runs of hidden systems
In the rows, 128 means zero.
j_799, path 1 (6 x 88)
[[128 164 114  87 150 119 139  93  99 143 134 167 101 153 138 152 125 155
  138 146 124 172 133 148 138 163 128 137 164 152 112 164 118 140 142 121
  150 150 122 129 121 110 134 155 145  88 136 160 131 112 139 189 133 143
  170 126  95 124 171  98 146 169 142 124 140 132 100 129 151 158 157 128
  127 126 118 119 139 142 157 129 171 153  76 111 136 133  76 134]
 [123 139 109  88 147 124 142 109 104 138 122 163 101 149 140 144 136 161
  144 137 116 152 123 147 132 146 130 140 169 160 103 171 112 113 137 110
  147 157 122 142 118 106 108 148 139 102 140 157 152 115 148 189 143 135
  165 122  96 120 160 114 146 161 147 123 129 132 103 134 159 131 162 118
  139 124 110 121 160 146 158 119 146 148  86 129 142 129  76 139]
 [116 122 119  80 142 127 131 121 104 133 118 171  88 146 147 127 145 154
  148 132 116 129 125 141 130 139 134 132 167 164 107 159 107 102 117 122
  132 151 117 145 119 104  83 134 128 115 127 161 155 120 154 172 143 120
  157 104  99 124 148 140 142 157 141 121 127 125 108 134 153 110 162 123
  156 129 101 131 164 154 150 125 119 129 109 144 152 126  86 136]
 [111 110 117  89 135 136 133 132 115 133 117 152  90 140 142 107 154 154
  145 134 113 113 114 148 129 124 132 131 161 159 109 139 109  96 107 117
  123 144 126 140 119 105  78 135 119 125 138 158 171 128 140 159 145 106
  146  99 102 126 132 154 138 144 141 127 119 118 111 134 143  95 159 119
  150 124  96 135 163 148 133 116  95 118 125 151 151 133  91 145]
 [112  92 125 109 126 148 119 145 119 118 124 143  94 134 147 103 152 139
  145 129 111 104 115 134 124 115 144 128 145 148 107 128 116 100 106 118
  116 141 123 151 119 111  77 120 111 141 133 148 165 136 139 142 143 104
  129  98 113 127 120 165 141 132 135 133 115 125 126 137 123  95 158 117
  143 123 105 144 159 136 123 117  90 113 144 151 143 141 110 138]
 [112  86 130 124 122 139 120 155 126 117 126 121 110 133 143  99 142 127
  138 132 123  90 124 125 122 120 138 122 133 149 115 113 127 107 101 125
  104 137 124 140 126 121  84 124 110 139 129 142 156 143 134 122 139 103
  118 106 131 126 103 160 131 123 134 136 119 113 134 138 127  95 146 122
  137 125 115 141 148 132 113 125  78 114 157 153 144 138 122 139]]
j_892, path 2 (6 x 88)
[[128 149 111  88 138 127 136 109  97 146 140 165 101 156 131 153 127 147
  143 158 114 166 141 149 133 167 141 131 162 158 115 169 115 121 140 114
  145 167 119 135 121 106 117 149 147  87 131 165 147 113 145 200 147 146
  165 128 100 113 181 103 154 169 145 120 135 142 112 137 142 141 158 130
  129 132 112 108 145 159 157 125 167 154  90 108 136 139  70 143]
 [123 142 111  82 142 127 134 110 105 138 118 170  94 152 131 140 135 161
  142 141 114 154 135 151 142 156 140 130 176 164 108 168 105 109 131 112
  142 161 122 143 117 104 105 147 136  96 144 159 148 117 150 201 144 140
  168 117  97 125 164 110 156 167 148 115 131 130 101 136 154 127 154 124
  140 125 106 121 157 147 154 119 144 144  90 119 141 140  70 143]
 [110 133 113  84 154 126 135 108 104 131 111 171  88 145 150 136 141 159
  139 129 115 144 125 147 133 133 138 137 172 160 109 169 101 104 130 117
  146 147 119 150 111  93 100 141 139 105 134 155 151 120 153 179 131 120
  160 105  94 134 155 123 139 154 146 124 118 126  92 132 158 121 159 124
  146 125 101 133 159 138 157 132 132 132  97 131 143 121  85 134]
 [106 135 121  84 158 118 134 113 109 135 104 173  98 137 154 123 147 163
  131 121 119 135 120 150 133 120 130 144 174 159  99 163 103 114 135 128
  136 129 122 141 120 106 101 145 126 119 137 146 146 113 159 175 130 105
  154 102  94 127 141 134 124 152 148 123 119 122  88 119 168 108 154 124
  144 131 101 141 160 128 156 133 125 118  97 148 144 111 100 134]
 [109 131 125  89 158 123 140 109 117 131 103 174 100 129 157 125 148 164
  117 105 123 130 102 138 134 109 131 159 174 148  96 162 111 108 134 129
  134 125 123 134 119 106 101 144 135 121 136 148 140 111 147 152 117 102
  145 100  96 138 143 140 115 154 141 125 113 114  84 118 165 121 155 129
  143 132  99 151 155 119 154 134 125 109  95 147 138 109 104 124]
 [105 134 126  99 165 118 142 104 117 134 103 172 112 117 152 124 148 152
  117 108 128 139 101 130 134  98 110 157 165 141 114 153 112 123 139 135
  130 112 123 136 125 112 125 141 135 129 132 138 124 113 150 143 107 106
  145 100  95 142 131 137  96 135 146 130 116 109  88 112 165 125 131 122
  138 130 104 156 153 108 148 133 133 108  97 151 133 100 124 123]]
j_257, path 3 (6 x 88)
[[131  32 116 129  63 183 103 215 118 105 164  70  87 165 120  77 140 106
  178 182 106  60 160 138 115 154 179  67  95 159 134  79 128  59  43 112
   94 185 124 162 126 122  26 103  78 135 133 149 210 171 118 132 211 118
  101 109 163  94 113 191 192 116 133 126 142 133 212 185  65  63 183 106
  144 113 108 112 151 198  66 104  25 137 215 145 164 194  91 154]
 [155  58 127 168  55 177  95 210 135 103 176  56 120 162  94  93 125  82
  174 190 110  77 176 120 117 174 163  59  72 141 162  70 146  91  60 114
   97 180 133 141 139 144  69 102  90 126 132 131 179 168  93 117 206 150
   87 139 181  96 116 160 184 106 124 130 149 145 234 181  51 101 145 122
  122 116 143  92 122 189  62  99  57 157 220 113 150 198 109 151]
 [168  84 126 189  54 160 106 200 144 122 181  40 153 146  83 116 110  73
  155 180 130 104 180 116 121 178 149  63  53 114 172  71 158 126  82 123
  110 162 138 128 145 158 129 105 102 128 122 103 145 164  78  99 185 163
   83 171 192  90 119 130 176  98 107 123 154 149 229 169  52 136 119 135
  104 118 166  88  97 181  59 112 105 158 208  94 122 191 138 141]
 [169 119 141 201  71 143 103 163 136 123 172  46 171 131  81 137 103  72
  127 162 136 126 170 107 128 174 133  88  49  95 186  77 168 152 119 135
  119 145 134 111 156 169 161 100 119 127 121  95 110 153  80  86 160 174
   84 179 188 109 124 104 158  92 106 128 157 154 204 152  59 158  90 139
   88 125 182  92  75 150  71 122 143 164 191  86 117 169 154 126]
 [170 147 138 203  95 126 112 142 144 135 156  68 190 110  83 155 102  77
  119 145 149 139 160 104 127 154 116  97  60  92 170  91 165 169 135 139
  132 124 141 110 153 169 189 112 126 136 113  91  86 139  82  89 134 162
   88 187 184 123 123  95 130  91 103 123 148 141 186 134  77 177  74 154
   89 125 184 107  75 124  89 130 172 160 161  77 107 150 173 118]
 [156 158 147 190 111 110 119 125 150 140 147  92 194 100  97 154 102  92
   96 123 160 149 148 107 130 129 104 121  79  79 166 104 160 178 158 140
  130 108 141 101 150 159 207 120 138 137 115  88  69 127  93  89 100 152
  103 174 166 132 117  91 118  93 108 123 136 143 151 122 102 176  68 149
   94 129 175 118  79 107 108 139 177 147 141  87 102 125 179 103]]
j_257, path 4 (6 x 88)
[[146 128 104  89 117 146 123 131  86 143 159 130  90 175 110 143 124 139
  164 174 102 159 169 156 131 207 158 101 145 169 120 158 116 107 111 109
  140 196 123 152 118 105  89 144 131  70 136 172 166 135 134 205 183 163
  157 142 121  91 192 100 198 172 144 114 160 147 153 166 115 138 178 117
  130 127 118  90 140 198 136 117 142 180 114 105 157 172  47 151]
 [157 142 108 110 101 137 126 136  93 146 162 117 104 176  99 153 108 126
  169 185 120 165 179 149 134 208 151  98 134 159 133 149 118 120 119 108
  148 189 128 139 122 124 113 146 137  71 142 166 158 131 122 185 182 178
  158 154 123 101 185  91 196 163 136 123 165 151 156 165 106 152 170 131
  116 118 131  80 128 183 127 115 161 185 113  98 145 173  55 143]
 [159 142 115 116 109 139 123 125 103 150 163 117 116 166  97 155 105 123
  153 182 119 174 181 147 137 205 147 100 127 144 140 150 127 135 128 116
  136 188 132 134 136 128 135 139 140  69 137 154 138 135 122 196 175 179
  156 170 136 100 193  78 187 161 138 128 158 155 150 164 112 167 153 129
  108 124 148  81 113 178 134 119 176 183 108  84 135 170  68 141]
 [163 158 111 120 120 128 137 108 100 147 153 124 128 157  91 164 104 127
  155 170 118 182 175 142 139 209 139 107 122 141 144 158 127 145 131 119
  149 180 127 133 131 116 152 148 144  70 130 144 129 123 121 190 158 183
  152 165 128 114 189  77 176 143 134 120 160 157 146 149 113 173 142 132
  107 118 151  80 105 173 136 123 188 188 101  82 127 165  78 134]
 [160 168 118 125 122 115 132  96 113 154 150 134 137 151  94 169 101 130
  142 168 127 186 175 141 147 192 125 120 134 135 139 149 130 153 145 114
  154 164 134 124 131 127 162 148 153  84 133 147 113 113 122 182 156 182
  158 165 125 109 189  71 163 151 129 122 158 148 133 144 117 185 135 141
  105 129 149  87 111 167 146 121 196 178  94  83 126 153  88 131]
 [154 178 128 115 129 119 139  95 107 158 136 138 136 141  98 168 105 132
  129 152 133 195 167 139 141 183 126 125 143 140 135 165 129 155 150 123
  142 166 122 121 126 129 169 150 156  81 141 140 108 115 119 186 134 173
  158 159 123 118 183  73 157 151 129 118 153 148 121 132 128 186 135 139
  108 130 146  92 115 146 143 138 204 169  82  80 122 142  91 131]]
j_799, path 5 (6 x 88)
[[129  64 131 168  84 153 106 189 144 103 154  75 128 118 112  92 141  92
  144 146 131  73 141 115 115 123 139  96  79 118 146  74 141 110  86 131
   91 136 130 134 130 140  95  96  93 163 126 110 156 151 104  78 154 123
   86 133 169 118  92 170 145  94 117 126 122 125 193 151  76  93 124 123
  127 125 142 126 122 145  71 127  68 124 207 147 133 152 158 135]
 [146  91 136 185  84 147 103 174 142 116 152  57 150 125 102 105 126  87
  131 149 136  85 152 108 120 129 142  95  67 112 158  72 153 124  96 135
  104 133 133 122 143 155 118  96 101 151 126 111 143 154  98  83 149 140
   81 151 171 125  91 157 140  89 115 135 133 139 190 152  72 121 109 129
  113 127 159 117 106 141  72 126  96 135 196 118 124 165 165 139]
 [163 116 141 188  83 148 103 158 141 120 156  66 161 123  97 127 109  83
  136 141 137 114 159 113 130 149 128  95  65 101 160  81 155 143 111 129
  120 138 135 120 141 160 144 105 114 138 123 105 117 154  92  92 143 154
   91 165 171 117 111 127 142  99 109 134 140 134 183 146  76 144 100 138
  112 123 168 100  94 142  82 127 133 149 179  98 120 157 154 135]
 [162 130 138 175  93 133 107 139 137 133 160  78 161 126  92 137 110  93
  124 151 137 134 165 117 130 160 128 106  79 102 161  95 151 151 125 132
  127 149 140 113 139 154 159 117 126 120 118 105 103 139  95 108 147 153
  108 172 163 118 127 106 149 112 112 128 147 144 180 141  81 162 107 146
  100 128 167  93  87 140  99 126 153 152 165  87 117 152 148 125]
 [156 145 131 159 106 133 120 131 133 142 157  94 149 132  94 146  97  93
  128 153 136 156 165 128 135 167 118 101  85 108 162 114 146 153 128 122
  131 147 135 117 141 147 169 137 137 107 127 119 114 131  99 132 143 167
  111 167 154 115 147  91 148 112 112 122 149 146 165 142  98 166 104 143
  106 122 160  98  91 148 111 126 171 165 134  78 120 149 140 127]
 [163 164 124 148 111 124 127 122 118 148 150 111 147 136 108 156 116 111
  139 158 139 167 171 132 136 178 123 107 110 119 153 136 138 146 140 115
  142 154 129 111 133 140 164 133 143  98 123 130 115 125 108 146 145 166
  128 164 141 120 164  88 153 140 122 120 156 145 151 141 110 171 121 141
  104 127 154  96  97 149 126 124 175 169 127  79 124 151 119 123]]
j_892, path 6 (6 x 88)
[[119 213 133 113 201  70 160  45 134 149  80 204 167  87 149 172 118 154
   72  69 152 178  89 120 138  74  81 188 166  96 123 178 131 174 198 145
  151  68 125  91 132 130 222 146 160 134 114 109  49  83 139 130  42 123
  157 133  89 162 135  90  65 133 126 128 112 110  40  66 198 185  82 150
  123 139 136 153 116  52 176 167 226 113  39 118 107  54 170 102]
 [134 226 127 125 181  75 159  48 125 157 100 184 174  93 132 191 109 145
   74  91 154 209 117 128 140 114  86 184 158 100 126 177 136 185 203 139
  160  95 132  98 142 136 228 158 178 111 122 115  46  92 130 146  56 138
  160 153  98 156 159  64  76 142 127 123 122 120  46  79 180 205  92 154
  108 133 147 141 110  77 173 161 243 131  38  98  92  73 152 102]
 [142 229 128 128 168  81 152  42 117 164 117 184 160 106 113 187  99 144
   91 112 146 214 135 131 147 144  90 166 159 108 132 180 139 181 191 135
  162 113 127  98 136 138 235 157 175 100 122 123  59  86 130 163  72 162
  164 164 107 144 165  57 100 152 130 118 141 131  61  89 165 207  96 152
  112 141 148 117 102  97 179 142 252 146  46  84 107  88 128 115]
 [154 223 124 108 165  88 151  58 119 162 122 171 153 128 113 199 101 146
  108 126 141 217 147 140 149 161 111 158 169 120 129 189 129 177 190 131
  174 136 124 113 133 124 212 160 170  78 121 132  74  85 128 189  93 166
  164 164 105 135 187  49 119 166 134 118 149 133  70 103 170 212 110 153
  103 127 149 110 109 117 174 150 249 164  46  82 110 101 109 120]
 [151 207 117  92 159  97 151  59 104 159 127 173 136 144 114 185 103 149
  116 130 132 213 151 150 150 179 113 151 175 137 124 194 129 175 182 125
  166 151 128 114 128 120 190 159 171  66 132 147  87  96 142 203 104 167
  175 158  98 125 201  50 138 176 131 119 148 148  80 117 163 196 127 144
  115 133 141 103 118 134 167 137 242 173  40  79 118 112  90 120]
 [142 207 112  82 162 100 152  66  96 164 128 179 112 149 121 181 115 162
  129 143 120 202 153 155 152 178 121 148 179 148 119 193 121 153 171 118
  164 163 124 129 126 109 164 169 169  68 132 159 106  94 143 213 123 161
  186 146  92 125 202  63 147 173 136 116 156 144  86 118 157 184 146 138
  127 124 124 102 126 142 176 140 225 165  45  88 129 128  66 129]]

runs to name
path 7 (4 x 88)
[[148 110 137 179  93 141 116 159 154 125 146  70 167 116 102 122 121  85
  123 131 138 107 148 103 125 133 125 101  65  95 165  90 158 139 115 138
  111 126 134 121 146 163 147 107 116 145 126  99 112 145  96  76 132 145
   86 155 174 124 106 130 126  89 111 133 139 137 181 140  83 136  94 136
  113 120 160 117  98 135  87 130 132 133 182 111 122 145 163 124]
 [155 112 134 183  87 144 106 158 147 122 156  73 159 123  99 122 111  87
  130 152 139 113 162 110 123 146 131 100  75 101 162  83 152 135 118 132
  112 135 133 116 150 153 138 113 120 132 122 104 122 148  95  96 145 144
   93 155 171 123 109 133 147  95 115 132 136 138 182 148  82 147  99 136
  116 124 158 104  96 151  89 126 131 147 178 105 122 151 158 129]
 [149 109 137 166  84 143 113 162 140 116 159  73 147 137 104 121 116  91
  140 154 128 119 160 116 125 149 134  97  75 113 160  89 148 131 104 130
  111 152 131 123 141 149 137 107 115 139 126 109 125 152  96 103 151 151
  100 150 171 110 127 126 152 101 110 131 144 138 182 145  83 136 118 132
  107 123 158 106 102 151  78 127 117 151 177 106 125 154 146 135]
 [148 102 128 158  87 154 110 163 136 126 154  82 142 141  98 119 124  93
  143 158 121 115 164 118 121 161 145  91  85 122 155  97 142 124 101 122
  112 150 137 129 140 137 112 118 111 130 130 116 143 151 104 113 164 143
  102 149 159 112 126 136 156 111 120 130 149 136 181 159  81 125 130 133
  115 118 153 102 105 157  89 122 106 155 175 112 133 171 128 146]]
  j_892
path 8 (4 x 88)
[[138 178 116  92 145 111 146  84 103 155 126 163 112 150 129 162 118 149
  134 145 130 180 148 145 142 162 135 145 174 152 111 181 114 136 157 117
  151 154 119 124 130 112 140 156 157  88 138 152 119 106 142 188 126 149
  173 140  96 127 181  90 151 157 134 118 142 136  93 128 151 168 156 129
  127 132 119 121 128 144 165 120 186 160  71 106 139 125  81 134]
 [126 165 116  85 158 124 138  88 103 148 124 177 104 148 130 150 130 161
  137 138 124 175 142 145 136 156 133 136 177 155 113 176 115 133 144 122
  153 157 114 133 126 105 129 157 151  86 131 157 132 107 149 188 130 144
  164 122  95 124 179 100 150 168 144 117 138 132  92 133 158 149 154 135
  125 126 116 115 142 137 166 122 182 150  66 108 139 121  76 137]
 [122 160 110  82 157 124 143  96 106 144 116 180 105 154 142 146 140 163
  129 136 122 153 129 152 138 153 128 146 179 161 110 173 109 129 144 119
  142 150 117 137 121 104 117 160 146  95 129 153 130 111 142 188 125 134
  169 118  85 128 168 111 137 171 152 112 130 122  83 130 168 145 158 127
  136 132 106 123 150 136 160 132 165 140  74 132 138 115  83 132]
 [114 148 117  81 162 116 150  93 108 145 116 181  97 135 143 136 136 167
  129 125 117 160 129 142 133 133 132 146 183 153 103 165 103 117 145 122
  142 140 117 135 111 103 109 144 140 108 132 156 135 111 155 181 129 119
  175 111  89 130 160 112 132 166 141 114 130 115  80 122 166 127 170 124
  143 132 107 132 152 130 162 139 146 133  82 136 137 108  93 135]]
  j_892
path 9 (4 x 88)
[[117 159 151 158 157  95 141 101 162 130  95 139 180  74 143 131 126 115
   70  64 161 130  94 104 127  54  89 161 117  82 144 115 140 166 165 151
  126  61 132 101 145 147 197 121 133 167 108  78  62 111 122  64  49 103
  114 132 126 167  87 124  49  92 117 133  96 110  84  76 148 145  68 141
  129 136 145 163 113  55 132 156 163  88 108 128 103  75 215  92]
 [127 176 144 151 165  90 137  97 163 132  99 157 179  75 143 146 123 124
   73  73 156 143  93 102 129  67  84 169 128  83 143 134 138 171 175 147
  137  63 128  96 143 143 208 121 143 157 106  91  58 107 123  82  48 109
  119 134 117 162  95 113  46 105 117 139 102 108  75  79 155 154  73 150
  120 141 138 159 107  60 141 153 171  97 100 128  94  69 205 102]
 [119 167 136 143 176  90 151  83 149 135  97 165 165  88 141 153 129 135
   84  72 155 147  93 106 126  71  93 174 143 101 139 146 141 163 175 147
  141  63 133  99 142 134 196 124 151 152 112  86  67  92 126  96  58 115
  127 130 105 162 111 110  59 113 124 137 102 111  71  81 174 155  85 149
  122 136 143 154 116  60 154 157 170 103  84 125  92  73 187  97]
 [119 180 136 127 181  86 147  76 140 139  92 176 159  86 150 151 127 148
   80  76 151 152  91 116 130  68  97 176 149 104 131 155 130 153 175 147
  142  76 129 103 129 131 191 134 143 147 121 106  77 109 131 105  61 112
  136 127  98 166 115 110  65 124 131 134 104 113  67  81 169 149  91 147
  124 142 132 164 122  65 158 153 179 102  74 127 114  64 172 103]]
  j_799
